In the data rows, 128 means zero.
Here are some points, one per row:
[102 122 121 142 136 108 142 112 134 115 126 130 118 183 142 106 169 118
 126 107 128 177 150 173 164 118  94 143 116 106 125 173 108 111 149  80
 117 178  95 111 143 171 101  98 170 144 144 102 105 127  97 112 141 145
 159 129]
[148 124 106 157 182 158 167 161  89 104 139 174  71  82 161 161 148  66
 216 143 128 135 177 159 151 142 200 140 164 115 142 131  85 153  71  84
 123 161  91  69  48  94 147 122 136  62 135  91  85  70 115 194  69  93
 150 158]
[ 84 162 108 116 111  93 152 131 131 189 130 127  95 175 125  90 189 124
  98  81 134 149 121 172 139 126 125 129  85  80 148 156 108  98 123 215
 122 113 186 118 156 121 101  83 129 152 107 105  96 109 105 118 122 123
 147 109]
[113 110  97 113  99  97 143  62 112 183 130 149 110  76 135  92  86 122
 153 115 123 122 141 160 109 134 168  79 127  66  86 119 100  85 127 211
 142  96 176  72  73 133 158 177  86  65 125  78 164 211 155 114 137 116
 101  63]
[ 88 114 133 126 142 104  97 102 130 102 126 124 158 177 128  97 173 125
 123  98 132 166 157 174 156 133 118 165  87 140 131 170 111 117 116  96
 116 113  90  97 130 157 107 108 170 128 133 107 191 158 154 140 144 120
 159 128]
[137 124 164 155  94 143 134 148 124 191 128 125  59 178 128 141 107 142
 115 134 128  72  76  86  91 132 147 167 134  81 110  69 113 128 135 206
 157 161 180  26 133 133 104  88 120  66 130 110  87 142 111 111 126 159
  86 136]
[127 142 125 114  89 132 117 169 108 142 134 127 124 174 101 132 151 129
 113 130 125 179 130 193 162 145 222 140 130 100 147 184 119 173 127 100
 110 114 158  93 134 169 108 166  95 110 139 129  75 115 109 110 123 168
 166 133]
[107  96 137 103 138 112 143 126 119 102 129 127 177 175 109 114 180 139
 123  99 124 174 119 130 159 132 177 147 100 140 156 166 123 126 112  89
 133 106  92 119 167 171  97  86 161 163 140 166  83 157 180 112 120 144
 152 113]
[ 75 115 120 115  73  93  87 110 127  99 128 122 163 180 123  90 133 135
 105  73 128 125 169 152 130 130 141 123 157 154 141 128 134 134 111  89
 100  68  84 222 117 145 100 148 164  45 127 123 128 104 152 117 131 123
 134  79]
[167  94 109 123 141 163 137  98 191 133 118  51 112  70  66 165  96  84
 115 162 131 103 142 187 100 110  35 158  90 144 115  97 155  96  90 106
 113 150 134 108 123 178 154 105 107 135 210  79  77 132 118  85 137  60
 100 162]
[170 112 109 109 140 159 162 130 141 127 124 125 136 183 142 157 101 137
 178 172 129  97  96 154 110 122  71 167 193 103 131  94 133 123 151 104
 144 110 135 126 102 179 101 194  85 170 121  88 141 114 110 112 130 125
 106 128]
[163 124 129  49 165 156  64 129 133 153 125 123 129 162 131 155 128 146
  94 163 123 157 135 115 149 120  95 158 100  90 154 165 115 169 117 108
 109 114 149 135 125  88 107 159  61 172 133 126 171 121 167 145 115 129
 157 156]
[ 83 126 124 116 118  99 154 171 169 138 121  71 138  67  86  96 186 138
 169  84 129 152 159  74 150 116  66 140  82 135 150 148  97 153 221 106
 114 128 150 158 102 127 152 189 109 101  78 155 129  94 119  82 204 153
 146 110]
[ 92  84 158 120 115 106  25 129 156 126 119  93  92  74  99 101  93 101
 106 100 126  85 164 108 105 116  90  72 157 114  94  91  71 170 150 109
 101 125 128 132 146 118 157  70  65 157  96  94  93 126 156 166 205  72
 109  89]
[105 129 132 103 129 102 170 122 121 138 133 131 177 180 114 111  89 116
  75  95 130  92 120 159 101 134 173  70  84 182  79  94 120 163 120 118
 129 112 147 103 135  93  98 179  93 144 112 255 140 102  60 113 134 126
 103  87]
[160 144 100 153 137 160 155 171  81 136 136 184 151  87 169 158  99 100
 212 164 128 107  47 115 105 142 201 154 163 145 105 101 111 127  84 111
 116 197 133 141  86 191 150 136 124 149  76 178 150  76 129 144  81 120
 105 157]
[123 144 117 100 111 101 129 155 116 147 131 139 159  78 135  95  87 158
  89 117 129 126 137  80 101 133 145  70 167 158  92 120 112 114 109 105
 173  97 149 145 153 107 154 110 144 128 136 114 163 172 115 203 130 255
  99  88]
[109 146 169 215 130  98 118 126 114 113 133 140 173  78 139 107 171  52
 145 100 126 149  89  99 160 135 150 141 133  71 136 153 175 135  86 149
 125 183 108 144 173 138 157 147 129 146  81 118 139 106 172  50 151 106
 164 119]
[ 84 140 123 110 133 101 131 107  62 113 140 211 150  81 185  98 175 101
 183  91 126 159 139 112 145 151 229 149 163 114 189 161  94 140 121 147
 149 105 105 134 104 135 155  92 159 161 155 113  92 123  99  98 100 137
 148  67]
[101 111 112  76 141 111 157 136 142 119 122 121 123 171 137 110  86 135
 153 108 126  74 151 169  96 119 103  73 118 150  99  85 115 121 124 106
 116  98 124 104 144  71 110 151 167 144 155  90 169 118 100 109 124 162
 102 112]
[130 158 131 188  94 133 143 151 174 107 121  72 113  83  85 136 177 240
 147 128 124 173 199 176 163 114  67 136  98 162 165 171  88 133 129  95
 183 191  87 112 129 146 151 146 120 147 125 102 141 153 124 133 122  95
 163 130]
[185 145 169  93 169 159 122 142 117 115 134 126 114 171 112 160 157 121
 129 175 131 134 121  87 132 131 172 137 160 117 146 131 118 136 136 151
 122  88  94 153 150 152 101 135 115 141 118  96 172 135 104 100 141 132
 131 208]
[146  87 119 124 170 179 139  93 105 112 135 153 132  82 142 180 148  87
 113 145 123 121 109 114 125 135 162 155 187 148 127 122 119  98 181 156
 139  88 108 133 134 167 149 122 143 161 108  88 174 115 117 204 101 144
 127 164]
[ 98 138  86 159  92  96 210  69  61 105 138 211  95  89 185  98  88  86
 121  96 128  99 109 163 104 153 220  78 169 159 111 104 175  81 115  85
  72 189  88 115  85 112 147 140 152 148 111 152 117 192 178 119 117 143
 110 117]
[136  63 132 115  92 131 147 137 113 128 133 144 128  76 145 135 110 138
 146 132 120 107  78  85  86 131 142 151 174 176  66 108  64 138 107 113
 131 107 132 157 140 101 152  78 160 110  85 113 129  78 118 145 148  65
  83 142]
[104 104 199 195  85  85 158 175 184 141 120  60 101 102  76  83 103 139
 217 104 123 130 110  80 120 108  43 102 134 201 130 128 255 151 176 110
 117 165 151 147 145 147 142 163 141 121  81 104 128 172 120 201 140 116
 121 107]
[176 106  83 147 178 160  77 122 128 113 125 122 137 181 123 162 152 116
  96 173 129 145 130  72 140 131 142 133 115 111 147 150 131 142 140  87
 133 187  82 172 104  99 102 172 125 100 146 131  90 134 166  97 118 135
 139 153]
[151 159 116  93 115 146  17 144 151 129 124 129 147 158 159 151 150 125
  94 145 128 170 197 187 163 110  22 139  85 103 123 168 132 178 150 116
 115  92 130  81  90 121 109 109  92  82 130 104 168 152 150 105 130 128
 163 129]
[107 217 121 103  90  81  78  98 122 138 132 130 178  76 128  86 120 100
 118 101 128 124 110 129 125 128 137 110 130 107 133 119  96 126 134 112
 112 115 155 126 113 150 154 135 107 160 108 102  64 163 163 163 102  59
 117  69]
[ 78 136 146 135 101 100  51 160 149 129 122 132 168 170 161  93  89 153
  92  85 130  98 146 133 104 119  29  83  84  93 116  97 120 210 123 109
 142 120 116 123 124 131 107 196  85 167 131 132 111  98 164 128 124 133
 105 111]
[141 126 122 130  84 141 120 141 119 108 128 139 106 180 116 141 112 112
 119 137 131  86  72  89  87 133 150 159 146  90  46  80 112 141 125 195
 127 193 169 178 152 112 100 142 128 109 138 111  86 114 109 117 133 125
  86 152]
[166 122 101 148 178 164 123 108 142 112 126 113 129  81 120 162 135 173
 124 167 125 147  85  96 138 122 115 150 153 111 120 157 255 111  80 147
 114 164  91 147 118 105 150 150  96 139 127  88  87 114 111 151 248 145
 145 118]
[104 138 142 105 147 115 111 105 137 146 128 130 145 170 139 118  75 125
 126  99 127  76 153  93  89 124  91  80  84 132 121  82 116 116 134 106
 112 102 149 196 145  82 107 134 168  56 138 102 172 115 162 118 138 124
  90 121]
[126 142 106 114 137 123 117 116 116 108 133 127 117 171 103 121 106 128
 122 130 133  69 125 183  89 135 186 130 163 167 108  68 129 140 141  90
 126 117  87 104 144  80 109  71 199 130 112 133 132 120 172 113 129 123
  88 129]
[119 103 133 117  93 127 149 119 110 105 126 158 162  83 144 125 158 130
 119 124 131 178 113  81 173 133 155 135 155 143 126 184  62 106 149  90
 108 121  89 145 151 162 151  87 160 135  90 115 101 144 109 136  76 121
 179 129]
[170 151 176 126 174 164 127  72 119 152 129 123 103 173 113 160 143 125
 111 177 133 160  72 146 158 139 186 142 130 123 123 156 106  84 135 101
  84 100 164 136 143  83 106  86 127 169 123  94 147 132 165 125 126 123
 155 115]
[156 131  97 193 177 158 172 143 132 143 129 128 104  90 129 158 141 163
 100 159 127 150 147  89 156 123 121 141 100 100 168 148  81 130  57 111
 147 160 157 181 163  95 151 136  64  85  94 190  87 199  67 143 198 104
 157 164]
[175 136 161  95 179 163 140  93 138 104 128 125 100 166 133 166 167 128
 119 169 134 140  74 125 139 121  92 141 128  92 136 134 121  93 119 144
 108 102 102  50 167 129 114 176  88  48 165 119 171 119 171 104 122 142
 137 137]
[ 96 149 131 105 132 113 166 139 119 182 128 127  92 176 121 112  80 129
 216  96 131  90 124 167 100 134 144  75 101 140 117  91 124 114 124 224
 127  96 178 114 146  86 101 175 130 155 128 224 131 126 123 122 132 126
 101 129]
[150 183 112 203  91 156 177 112 160 109 124  96 117  79 102 150 105 170
 133 152 125  89 163 170  86 116  79 174 118 166 129  91 103 101 122  90
 132 169  89 112 156 141 152 111 188 143 173 214 136 117  75 115  68 146
  86 122]
[149 117 129 116  91 143  72 127 135 114 124 124 106 177 133 139 142 123
 108 151 128 183 147 132 169 129 118 128 120 123 183 169 134 141 114 157
 128 114 104 125 144 123 108  73 126 169 136 121 145 110 162 129 137 128
 159 140]
[149 111 132 138 133 139 131  63 139 103 124 123  85 173 136 141 131 135
 135 151 128 169 128 142 156 117  71 133 114  76 145 177 138  80 138 142
 151 142 111  65  90 101 104  74 116  58 125  98  96  99 157 117 137 127
 164 143]
[120 194 112 155 128 114 148 144 142 129 128 107 183  84 117 111 173 174
 116 120 125 139 157  90 172 119 105 138  50 160 126 140 224 143 130 192
 126 177 174 135 142 165 155 136 174 147 255 151 104  89  72  99  97  96
 171 123]
[ 84 114 164 107 111  96 110 178 131 105 129 122 140 176 124 102  92 134
 113  79 129 109 138 130 117 127 129  79 154 134 105 100 128  80 121 149
 255 104 103 131  65 135 106  84 182 167 128  95 126 136 162 121 133 141
 113  83]
[101 105 109 185 124  96  66  96 121 119 133 135  90  71 133 101  83 206
  87 101 127  99 161 130  98 131 145  76 141 115 123  97 101 118 117 190
  91 157 174 129 116 105 153 132 117 167 156  95 185 183 161 106 100 179
  96 134]
[161 174  94 117 150 166 185 110 156 101 118  93 181  86 114 160  89 141
 107 168 125 103 113 109 109 126  85 149 143 173 111 104 100 100 191 102
 124 120  86 136 160 177 156  81 134 148  55 176  86 132  72 106  52  79
 105 160]
[150 134 124 115  84 146 140 170 129 143 131 127 191 176 128 147 107 119
 120 163 129  80 106  76  92 125 135 173 114 146  62  84 135 117 133 107
 192  77 148 155 151 144 104 133 142 119 133 132 167 118 124 117 142 135
 100 167]
[151  70 164 110 166 161 129 169  61 143 135 207 189  80 176 159 149 125
  89 152 126 141 105 135 147 151 227 143 108 168 180 137 255 106 113 110
 192  98 158 126 163  89 152 155 131 154  87 135 172 131  66 171  91 116
 144 187]
[113 128 228 181 142 108 161 184 152 101 124 101  70  87 112 106  86  74
  82 117 126 116 140 140  94 121  93  90 184 136 121 117 108 136 155  97
  87 162  83 129 163  82 152 137  69 154 210 255 171 154  74 204 134 117
  93 123]
[172 144  98 111 167 164 102 112 138 125 126 121  84 171 129 165 154 127
 176 175 129 147 147  79 143 122  97 137 112  99 148 147 123 196 120 186
  84  89 174 160   6 106 109  87 151 143 136 112 160 119 157 119 141 137
 140 166]
[121  82 106  98 127 110 147 137 138 185 125 121 105  74 126 115 168 109
 151 118 129 155 132 126 169 130 118 154 125 167 147 162 162 142 164 222
 147  82 183 199 133 171 159 153 125  58 148 133 105  95 128 177 120 202
 172 121]
Along one direction, these points spread out more than along any other. Take the direction at right angles to it along which they spread out most. Go by this last direction. For each point below, how far along it does it lie, from 0 to 99? The average is 50, and the first point in the table lies past the average. One standard deviation of the points above along it is 16.
[166 122 101 148 178 164 123 108 142 112 126 113 129  81 120 162 135 173
 124 167 125 147  85  96 138 122 115 150 153 111 120 157 255 111  80 147
 114 164  91 147 118 105 150 150  96 139 127  88  87 114 111 151 248 145
 145 118] 46
[101 105 109 185 124  96  66  96 121 119 133 135  90  71 133 101  83 206
  87 101 127  99 161 130  98 131 145  76 141 115 123  97 101 118 117 190
  91 157 174 129 116 105 153 132 117 167 156  95 185 183 161 106 100 179
  96 134] 58
[107  96 137 103 138 112 143 126 119 102 129 127 177 175 109 114 180 139
 123  99 124 174 119 130 159 132 177 147 100 140 156 166 123 126 112  89
 133 106  92 119 167 171  97  86 161 163 140 166  83 157 180 112 120 144
 152 113] 46
[107 217 121 103  90  81  78  98 122 138 132 130 178  76 128  86 120 100
 118 101 128 124 110 129 125 128 137 110 130 107 133 119  96 126 134 112
 112 115 155 126 113 150 154 135 107 160 108 102  64 163 163 163 102  59
 117  69] 54
[172 144  98 111 167 164 102 112 138 125 126 121  84 171 129 165 154 127
 176 175 129 147 147  79 143 122  97 137 112  99 148 147 123 196 120 186
  84  89 174 160   6 106 109  87 151 143 136 112 160 119 157 119 141 137
 140 166] 55
[161 174  94 117 150 166 185 110 156 101 118  93 181  86 114 160  89 141
 107 168 125 103 113 109 109 126  85 149 143 173 111 104 100 100 191 102
 124 120  86 136 160 177 156  81 134 148  55 176  86 132  72 106  52  79
 105 160] 40
[ 84 140 123 110 133 101 131 107  62 113 140 211 150  81 185  98 175 101
 183  91 126 159 139 112 145 151 229 149 163 114 189 161  94 140 121 147
 149 105 105 134 104 135 155  92 159 161 155 113  92 123  99  98 100 137
 148  67] 23
[160 144 100 153 137 160 155 171  81 136 136 184 151  87 169 158  99 100
 212 164 128 107  47 115 105 142 201 154 163 145 105 101 111 127  84 111
 116 197 133 141  86 191 150 136 124 149  76 178 150  76 129 144  81 120
 105 157] 10
[170 112 109 109 140 159 162 130 141 127 124 125 136 183 142 157 101 137
 178 172 129  97  96 154 110 122  71 167 193 103 131  94 133 123 151 104
 144 110 135 126 102 179 101 194  85 170 121  88 141 114 110 112 130 125
 106 128] 49
[104 138 142 105 147 115 111 105 137 146 128 130 145 170 139 118  75 125
 126  99 127  76 153  93  89 124  91  80  84 132 121  82 116 116 134 106
 112 102 149 196 145  82 107 134 168  56 138 102 172 115 162 118 138 124
  90 121] 66
[176 106  83 147 178 160  77 122 128 113 125 122 137 181 123 162 152 116
  96 173 129 145 130  72 140 131 142 133 115 111 147 150 131 142 140  87
 133 187  82 172 104  99 102 172 125 100 146 131  90 134 166  97 118 135
 139 153] 47
[119 103 133 117  93 127 149 119 110 105 126 158 162  83 144 125 158 130
 119 124 131 178 113  81 173 133 155 135 155 143 126 184  62 106 149  90
 108 121  89 145 151 162 151  87 160 135  90 115 101 144 109 136  76 121
 179 129] 33
[126 142 106 114 137 123 117 116 116 108 133 127 117 171 103 121 106 128
 122 130 133  69 125 183  89 135 186 130 163 167 108  68 129 140 141  90
 126 117  87 104 144  80 109  71 199 130 112 133 132 120 172 113 129 123
  88 129] 42
[148 124 106 157 182 158 167 161  89 104 139 174  71  82 161 161 148  66
 216 143 128 135 177 159 151 142 200 140 164 115 142 131  85 153  71  84
 123 161  91  69  48  94 147 122 136  62 135  91  85  70 115 194  69  93
 150 158] 17
[167  94 109 123 141 163 137  98 191 133 118  51 112  70  66 165  96  84
 115 162 131 103 142 187 100 110  35 158  90 144 115  97 155  96  90 106
 113 150 134 108 123 178 154 105 107 135 210  79  77 132 118  85 137  60
 100 162] 66
[163 124 129  49 165 156  64 129 133 153 125 123 129 162 131 155 128 146
  94 163 123 157 135 115 149 120  95 158 100  90 154 165 115 169 117 108
 109 114 149 135 125  88 107 159  61 172 133 126 171 121 167 145 115 129
 157 156] 60
